128 stands for zero in the data rows.
Each row has a hidden score. How much does it go up from the first row of each pair to the second? 15 means little or no change, 30 a big rise and 0 a big fall. The score is a weighted sum of the row's numbers plus the product of two more (or one squared), each taken from its middle value.
[125 118  89  88 117 140 146 138 101  70  78  94 124 142 138 124]
[110  99 111 133 152 173 176 191 200 132  80 111 167 167 129  86] 14
[152 178 180 147 118 105 108 108  84  82 111 123 108  80  82 119]
[141 149 152 158 129 117 123 120 111 106 122 120 120 118 109 112] 16
[ 86 105 149 143 127 105  75  88 126 139 118 151 156  97  86 139]
[132 132 136 132 132 129 136 147 147 135 130 132 137 139 132 118] 16
[129 127 124 127 128 112 101 111 139 162 167 146 120 105 117 142]
[169 176 137 119 124 132 144 143 125 136 149 102  87 134 187 163] 17
[137 135 165 168 142 101 111 122 124 131 129 132 127 114 122 124]
[138 122 115 129 131 109 117 128 135 145 152 136 125 134 150 136] 17
[137 122 115 122 144 146 148 146 138 154 155 124 115 148 172 129]
[119 116 118 132 133 143 152 156 159 116 111 119 147 151 120 105] 14
[131 129 130 135 132 122 123 138 146 140 131 133 133 133 130 124]
[117 139 179 164 167 184 172 151 109  50  22  75 119 114 108 113] 15
[161 146 151 182 142  75  92 104 113 150 186 159 106 101  95 120]
[151 137  92 107 136 157 166 145  91  87 121  80  82 147 182 131] 21
[124  97  79  90 108 109 131 119  85  85 111 113 122 158 168 142]
[ 57  58  85  76 107 164 183 188 179  90  28 119 207 199 138 104] 16
[141 127  83  97 119 165 172 157 140 133 128  99 120 168 176 109]
[129 154 168 157 134 126 129 133 114  75  82 116 127 102  84 110] 11
[ 84  96 112 104 110  99  76  82 104 133 139 155 145 112 127 173]
[110 107 101  86  94 127 147 135  97  72  77 121 149 150 133 118] 16
[113  96 117 132 142 145 159 161 157 121  96 120 153 156 132 105]
[121 115 119 127 116 101 123 142 137 109 109 141 158 141 113  97] 14
[122 125 130 131 125 115 101 111 126 142 134 131 123 112 130 152]
[136 148 150 141 126 129 144 153 131  87  88 121 142 132 106 101] 16
[130  95  85 129 125  84 102 126 122 123 135 142 143 138 114  98]
[127 145 145 143 130 152 168 166 142  79  58 122 158 158 111 113] 12
[127 118  88  98 114 140 163 172 169 157 159 150 154 185 181 124]
[117 105 104 118 118 112 126 141 144 116 110 133 153 141 117 111] 11
[108 101 111 135 134 110 106 100  86 108 147 122 116 152 159 163]
[122 166 185 145 128 183 197 193 167  73  45  97 166 158 111 106] 13
[112 119 114 113 119 111  97 102 113 134 141 133 122 112 135 162]
[143 122 119 148 161 154 141 139 148 168 169 112  97 124 123 102] 15
[154 147 156 186 180 140 136 146 141 137 135 100  93 107 113 102]
[137 127 119 128 131 139 149 157 159 146 145 133 134 153 149 114] 18
[127 143 161 139 136 146 142 130 109 106 102 121 125 121 133 131]
[166 165 182 202 176 136 125 118  87  85 107  74  67  89  92 107] 14
[ 84 143 168 125 101 144 151 122  94  30  25 109 171 135 107 132]
[129 119 113 125 130 117 125 136 122  99 104 122 138 137 111 101] 14
[156 148 139 123 137 138 127 135 154 148 136 116 104  84  89 111]
[129 129 123 145 138 115 108 106 124 170 174 154 112 115 118 150] 16
[111 112 115 120 129 127 119 130 146 147 142 150 138 126 125 134]
[ 63  77  81  95  99 109  88  59  54 111 152 153 145 155 178 200] 19
[146 176 180 141 116 107 106 101  85  89 118 128 108  80  84 125]
[133 143 139 153 126 111 125 125 120 124 147 149 135 148 123 137] 16
[120 100 107 125 131 137 148 160 166 133 120 117 145 151 124 100]
[130 127 137 116 117 118 117 115 121 143 131 121 113 109 146 162] 15
[113 123 139 111 112 141 151 142 132 111  95 124 146 133 127 124]
[105 103 151 147 133 109  98 109 158 174 141 149 136 101 104 143] 14
[112 118 125 116 110 128 140 148 149 109  94 132 156 135 116 114]
[131 146 148 141 115 104 101  90  80 112 144 150 116 110 111 156] 13
[141 138 145 150 151 132 136 128 101 108 117 118 116 132 137 114]
[107  86  80 112 112  94 112 145 171 168 164 175 172 160 136 117] 16
[151 154 129 125 127 134 138 128 113 133 161 110  92 128 157 151]
[158 106  88 127 130 105 144 172 189 222 230 164 128 183 193 115] 17
[ 90  60  65  93 135 174 188 204 224 155  85 120 182 195 157  94]
[138 102  93 136 127  81 100 123 124 126 143 143 139 134 115  89] 18
[139 134 126 140 148 139 143 155 159 152 143 127 127 143 140 110]
[116 118 121 120 115 112 110 106 110 125 142 125 118 131 138 166] 20
[136 124 124 122 137 150 156 151 141 150 144 129 128 154 166 124]
[154 128  81 122 152 172 186 174 155 171 182 125 107 183 183 117] 16
[120 128 128 113  80  64 106 130 137 116 124 163 173 153 141 156]
[170 187 205 190 161 117 100  98  74  79 103  88  65  39  55 104] 11
[255 251 163 113 154 225 227 210 187 150 120  48  28  57  79  27]
[144 139 127 118 121 125 147 160 154 138 135 132 134 148 141 114] 1
[100  96  97 101  95  98 110 135 166 177 168 174 169 152 142 146]
[102 108 119  87  91 101 104  92  86 123 136 144 136 141 167 185] 19
[119 129 122 115 111 133 146 142 134  99 111 124 143 150 123 118]
[167 163 108  75 110 163 173 140  91 122 146  96  72 130 193 143] 20
[129 132 146 161 156 146 139 142 136 115 116 104 109 122 109 106]
[131 113  97 103 137 149 155 143 130 145 150 115 118 154 179 127] 19
[126  98  89 141 149 143 144 146 137 106  97  94 135 162 138  92]
[128 128 144 139 129 121 133 131 120 114 113 131 134 125 117 118] 12
[ 82  94 101 101  96  86  73  73  85 132 156 161 141 133 162 196]
[125 147 173 144 138 160 163 148 124  90  68 103 129 119 111 115] 14
[135 142 136 112 112 114 123 113  90 111 119 108  98 131 186 192]
[117 100 153 189 192 135  97 109 160 193 156 127 104  71  79 110] 12
[ 67  95  84  31  43 153 191 182 161  64  34 129 218 213 158 121]
[160 154 163 188 162 129 139 148 123 102 121 101 108 126 104  90] 12
[133 127 128 121 132 131 130 119 123 138 135 117 106 118 147 146]
[ 77  59  99 140 149 127  60  60 128 168 147 158 145  61  31  85] 14
[130 131 162 177 131  72  91 121 146 146 150 147 141 126 101 132]
[155 118 114 190 177 129 132 141 141 144 145 119 111 145 127  97] 11
[116 120 166 154 133 111  87 125 209 177  98 141 155  57  12 100]
[125 130 157 140 129 130 132 128 115 103 101 128 138 124 115 118] 15
[ 77  82 105  70  72 116 150 154 133  84  64 148 198 173 139 121]
[ 92 116  99  47  61 105 114 101  84  85 103 144 163 149 160 176] 15
[130 139 112  95 109 122 124 121 115 130 142 125 118 127 146 151]
[140 168 159 108 108 127 118 101  83  99 127 133 120 102 114 145] 13
[169 158 127  99 117 150 171 162 149 159 156 117  98 136 175 129]
[146 127 107 132 146 121 117 116  97 110 132 110 106 124 137 120] 16
[137 128 138 143 144 134 139 140 143 147 145 131 119 138 149 124]
[161 147 139 120 141 164 171 165 157 130  92  80  96 117 121 104] 14
[168 142 112 123 159 181 184 174 165 178 166 100  81 138 169 102]
[152 140 129 134 153 156 136 139 162 168 147 116 103  88  95  95] 12
[ 93  97 102 101 109 106  83  84 103 139 142 148 140 109 131 157]
[136 178 172  95  93 132 113  71  38  92 146 148 109  94 141 175] 16
[ 95  87  93 120 127 106  77  72  82 131 155 149 125  99 112 150]
[148 138 125 112 120 140 167 165 149 146 146 130 130 165 167 117] 15
[102 102 117 114 124 138 137 135 136 130 114 141 152 140 138 132]
[153 148 150 207 209 175 154 138 119 132 130  84  60 109 111 102] 13
[129 137 150 125 114 125 113  99  93 119 133 136 116 100 122 149]
[ 81 104 113  45  61 130 163 152 130  79  57 142 190 170 146 138] 17
[126 126 135 164 152 127 105  95 116 157 160 141 106 116 115 147]
[249 236 181 137 154 198 207 209 193 128  82  35  45  72  83  51] 15
[110 105 116  98 117 125 109  93 102 148 148 140 113 109 138 154]
[ 98 131 164 126  69  51  78  90 104 103 115 183 187 141 102 170] 20
[130 139 122  97  98 110 119 120 121 140 147 129 117 128 163 170]
[135 124  99 108 100  85 120 147 154 163 169 166 160 164 161 132] 16
[ 95  89 100 119 127 108  82  78 102 142 158 150 128 108 103 143]
[153 135 103 122 134 145 162 176 173 167 165 132 120 160 168 105] 24
[118 104  97 112 135 150 154 169 188 152 106 122 150 147 131 104]
[ 69  54  76  97 129 166 180 188 197 128  68 124 195 202 154 106] 19
[127 128 125 103 117 152 153 140 108  97  99 113 131 144 143 123]
[123 125 121 126 126 121 118 123 137 141 141 133 134 127 133 133] 15
[ 66  24  30 104 147 176 202 238 255 126  32 100 222 232 140  52]
[145 130 129 165 161 120 125 133 115 110 139 127 125 144 135 108] 11
[123 129 139 117 114 116 109  99 102 135 140 137 117 106 130 156]
[114 115 114 136 119 108 122 125 133 137 147 160 152 148 121 137] 17
[115 129 135 133 121 153 156 151 150 109  89 112 155 154 122 106]
[102 126 122  96 102 148 165 155 146 106  89 138 165 163 125 130] 15
[196 189 140 127 133 164 166 153 140 150 152 103  73 103 112 112]
[103 132 125  92  90 133 131 107 103 103 114 129 140 131 141 159] 19
[131 137 152 146 128 113 120 132 138 125 119 135 139 130 118 115]
[180 160 169 232 211 133 121 120 115 148 161 100  53  79  92  97] 14
[111 112 137 157 152 122 106 108 139 138 119 153 150 119  84 121]
[ 58  73  98  98 115 122  83  88 153 193 181 220 209 149 134 165] 18
[120 128 128 120 113 115 117 125 129 120 115 139 135 121 117 130]
[127 126 113 107 106 107 125 141 142 141 146 149 156 158 157 131] 15
[ 96  81 112 119 141 132  87  73 110 145 132 151 125  62  52  95]
[120 129 127 117 115 112 111 105 119 145 163 138 123 113 123 155] 19
[136 165 190 197 174 164 130 103  73  51  55  62  84  81  86 114]
[137 105 102 131 156 151 141 131 115 135 132 105 105 144 160 115] 19
[137 123 111 109 139 164 160 146 134 155 148 124 112 150 175 127]
[212 206 162 140 135 176 181 176 168 140 109  65  72  99 114  84] 8
[110 102 132 176 146  97  84  97 121 125 119 124 139 127 124 135]
[146 121  81 116 152 162 173 184 174 174 174 129 123 173 182 103] 22
[145 119 123 172 153 104 113 130 142 153 177 133 114 122 110 106]
[135 131 131 143 132 107 105 116 130 149 147 138 117  98 109 124] 14
[127 120 136 143 148 131 121 116 118 120 107 114 116 121 130 133]
[133 151 156 148 143 155 145 132 132 120 124 110 110 104 103 117] 14
[127 106  94 125 141 136 140 150 138  98  94 109 141 146 120  93]
[129 121  81  95 102 128 165 167 159 166 183 166 165 207 186 137] 15
[210 200 150  99 118 167 195 180 149 148 144  90  68 124 177 133]
[148 145 150 158 141 100  95 107 121 139 160 135 103  83  92 119] 14
[ 68  78 107 128 118  76  61  71  91 129 148 159 151 136 153 197]
[ 97 108 143 109  84  72  88  98 116 127 130 164 165 135 140 177] 13
[125 121 104 116 122 147 149 134 114  89  91  97 132 152 137 112]
[160 136 112 128 155 157 156 157 145 122 116  94 101 127 133  97] 17
[ 50  30  33  93 116 141 167 188 202 139  88 156 219 236 155 116]
[134 137 147 129 137 127 107  95 103 144 152 127  96  83 124 146] 7
[177 183 147 114 120 142 152 159 155 155 147 106  96 111 147 133]
[127 110  98  89 120 169 186 181 156  99  61  86 134 157 143  93] 18
[180 183 167 162 152 130 119 114  92 116 149 114  92  99 113 113]
[255 255 206 160 182 250 255 255 251 104   0   0  45  54   2   0] 8
[138 130 128 143 141 116 131 147 133 105 111 127 137 138 113  93]
[ 82  83 120 172 159 107  75  66  73  93 112 151 141 101  72 122] 13
[150 129 134 145 156 141 135 126 110 117 127 108 105 125 136 111]
[112 119 119 123 103 106 119 120 127 122 128 144 155 146 130 131] 14
[103  65  59 139 144 125 147 161 155 105  87 123 162 189 126  89]
[144 148 141 121 121 121 119 129 143 153 140 125 112 113 142 154] 11
[149 142 131 142 141 139 129 129 114 109 121 109 115 122 119 107]
[138 132 124 133 134 132 138 141 130 104 107 116 131 132 115 103] 15
[145 141 124 118 121 126 135 137 150 155 168 123 117 127 135 131]
[138 128 139 145 138 138 111 115 173 156 109 117 129  59  29  68] 9
[128 130 124 130 136 138 134 126  91  83  97 107 116 133 135 121]
[ 30  34  89 132 122  56  20  35  73 131 156 187 174 120 125 192] 16
[123 125 131 134 119 127 133 139 128 110 119 123 136 137 114 112]
[135  97 101 138 154 133 144 155 157 155 136 128 128 154 147 100] 19
[120 123 133 141 135 139 141 148 141 101  94 119 146 138 110 105]
[153 133 120 160 167 141 149 164 175 173 162 119 109 139 139 101] 16
[119 122 111 103 109 115 105 107 116 139 146 133 121 114 138 159]
[ 95  77  82  83 115 170 192 204 200 116  58 111 178 191 142  89] 16
[168 162 170 205 178 106  83  73  85 149 175 118  50  49  70 128]
[171 166 136 114 124 143 144 142 129 130 131  99  86 115 148 138] 17
[168 168 158 126 127 134 150 138 111 117 117  80  75 122 186 173]
[ 97  95 121 163 141  80  76  85  79  99 150 132 131 149 150 170] 20
[134 126 123 106 117 132 136 133 128 151 151 127 115 134 160 146]
[152 125  72  98 146 188 203 190 164 166 182 114 108 194 199 102] 19
[153 127 111 167 146  80  92  88  65  89 144 130  96 116 102 115]
[209 205 147 115 126 173 181 174 159 150 135  86  62  94 127  98] 18
[147 131 130 161 141  97 108 126 125 121 127 112 111 140 156 150]
[105 130 157 130 116 109 100 108 123 112 103 140 154 113 102 137] 13
[101  96  95 108 133 121  89  77  97 137 157 152 126  85  98 125]
[106 137 137  95 107 147 135 120  99  78  77 123 150 135 129 141] 12
[ 85  86  91  98 116 145 139 146 165 138 118 141 162 156 146 141]
[111 110 120 111 124 118 105  88  83 139 160 139 111 118 160 172] 16
[164 140  93 123 154 175 190 198 184 172 173 116 111 168 174  89]
[133 127 140 175 151 130 119 118 120 112 106 100 119 124 117 110] 8
[146 132 109 115 129 140 143 145 144 147 145 116 113 132 151 126]
[117 132 112  94 136 200 178 167 176 152 114 119 141 152 148 112] 18
[ 66  71  78 108 120 103  79  72  76 127 152 158 150 150 173 190]
[122 126 100  77  95 125 133 126 116 121 130 137 138 145 163 152] 14
[131 149 162 144 118  96 105 125 124 116 119 151 158 133 113 127]
[103 141 178 136 117  80  41   8   8 112 171 155  88  47 104 198] 15
[125 128 132 134 140 136 119 120 131 133 132 119 115  99 110 131]
[111 115 131 110 117 142 153 148 142 113  96 124 148 143 130 121] 16
[154 136  96 102 103 112 163 187 168 139 155 141 148 183 177 115]
[116 111 114 140 130 137 125 124 135 142 137 129 133 138 135 130] 12
[142 140 131 120 125 123 120 122 118 118 112 104 107 115 131 149]
[135 120 151 173 161 120 115 127 144 137 105 114 121 106 106 112] 13
